[-20.9 -10.0  -3.8   8.6  27.4  16.4   0.1 -13.4  73.9   7.2  25.0 -13.3
 -28.5 -27.1]
The fourth entry: 8.6
The largest entry: 73.9
The second entry from the right: -28.5
The entry just right of 0.1 is -13.4
The entry just left of the smallest entry: -13.3
The entry just right of -10.0: -3.8
The entry just left of -10.0 -> -20.9
Report the last entry.
-27.1
Report the entry just right of the largest entry.
7.2

X =
[[ 0.086 -0.078  0.048  0.053  0.038  0.087 -0.023  0.081 -0.002  0.115]
 [ 0.027  0.044  0.042  0.083 -0.005  0.065  0.120 -0.027 -0.136  0.106]
 [-0.033 -0.028  0.057  0.069  0.086  0.024  0.023  0.027 -0.109  0.035]
 [ 0.187  0.175  0.046  0.068  0.092  0.115  0.084 -0.003  0.060 -0.004]
 [-0.078 -0.012  0.071  0.061  0.143  0.036  0.115  0.145  0.109  0.040]
 [ 0.235  0.130  0.041  0.079  0.002  0.092  0.027  0.071 -0.002  0.174]
 [ 0.068 -0.014  0.087  0.154  0.090  0.015  0.083  0.113  0.156 -0.072]
 [ 0.026  0.026  0.047  0.060  0.036  0.041  0.083 -0.033 -0.164 -0.024]
 [-0.040  0.057  0.127  0.075  0.087  0.059 -0.076  0.065 -0.024 -0.051]]
Indices start at 0.
Find the entry directly below the smallest entry.
Answer: -0.024
The entry in the top-left corner is 0.086
The entry in row 1 and column 2 -> 0.042
The entry at row 0, column 2 -> 0.048
The entry directly above 0.187: -0.033
Find the entry in row 0 and column 1.
Answer: -0.078
The entry just right of -0.027: -0.136
The entry just right of 0.113 is 0.156
Find the bottom entry of the column that holds the largest entry.
Answer: -0.040
Find the entry directly above the largest entry.
Answer: -0.078
Find the entry in the top-right corner.
Answer: 0.115
The entry directly below -0.004 -> 0.040
Find the entry directly below 0.053.
Answer: 0.083
The entry at row 1, column 0 is 0.027
The entry just right of 0.015 is 0.083
The entry just left of -0.076 -> 0.059
The entry just right of the smallest entry: -0.024
The entry just right of 0.154 -> 0.090
Find the entry directly above -0.028.
Answer: 0.044
The entry in row 2 and column 1: -0.028
Find the entry just right of 0.187.
Answer: 0.175
Find the smallest entry.
Answer: -0.164
Find the entry in the bottom-right corner.
Answer: -0.051

A =
[[70 12 34 85 51 50 65 33 39 14 36  9 83]
 [73 27 17 92 61 10 41 78 40  9 26 49 71]
 [65 27 61 69 54 87 88 81 14 25 17 61 91]]
Which number is the last entry of the largest entry's row?
A: 71
Which number is the top-right entry?
A: 83
The entry directly below the largest entry is 69
Which number is the 2nd entry on the main diagonal?
A: 27
Which number is the 1st entry, reading row by row?
A: 70
Which number is the entry just left of the largest entry?
A: 17
Which number is the largest entry in the first column?
A: 73
Which number is the bottom-left entry?
A: 65
Which number is the entry directly above the centre entry?
A: 65
Which number is the largest entry in the last column?
A: 91
The fourth entry, reading row by row -> 85
Which number is the third entry in reading order?
A: 34
The entry directly below 41 is 88

Read these off the row that follows.
1) Read off the entry just left of 408.
2) Read off the 2nd entry.
3) Read off the third-last entry.
[203 408 692 673 915 442]
1) 203
2) 408
3) 673

array([[ 10.7,   7.0, -29.5,  -3.3],
       [-80.4,  18.9, -14.4, -41.4],
       [-59.8,   1.7,  17.7, -13.0],
       [  8.4,  11.7,   5.2,  19.7],
       [-66.4,   1.9,   5.6, -34.0],
       [ 24.3, -31.0, -11.7,  -7.8],
       [ 19.2,   1.5,  -8.5,  17.9]])
What is the third entry, reading row by row? -29.5
The entry directly above -66.4 -> 8.4
The minimum: -80.4
What is the top-right entry? -3.3
What is the smallest entry in the last row? -8.5
What is the third entry on the diagonal from the top-right corner? 1.7
The last entry, reading row by row -> 17.9
The entry just left of -13.0 is 17.7
The entry just right of -11.7: -7.8
The top entry of the column that holds the smallest entry -> 10.7
The entry directly below the smallest entry is -59.8
What is the smallest entry in the last column? -41.4
The bottom-left entry -> 19.2
What is the entry just right of -80.4? 18.9
What is the entry directly above 1.9? 11.7
The second entry, reading row by row is 7.0
What is the entry directly below 8.4? -66.4
The entry directly below 1.9: -31.0
The entry just left of 5.6: 1.9
The largest entry: 24.3
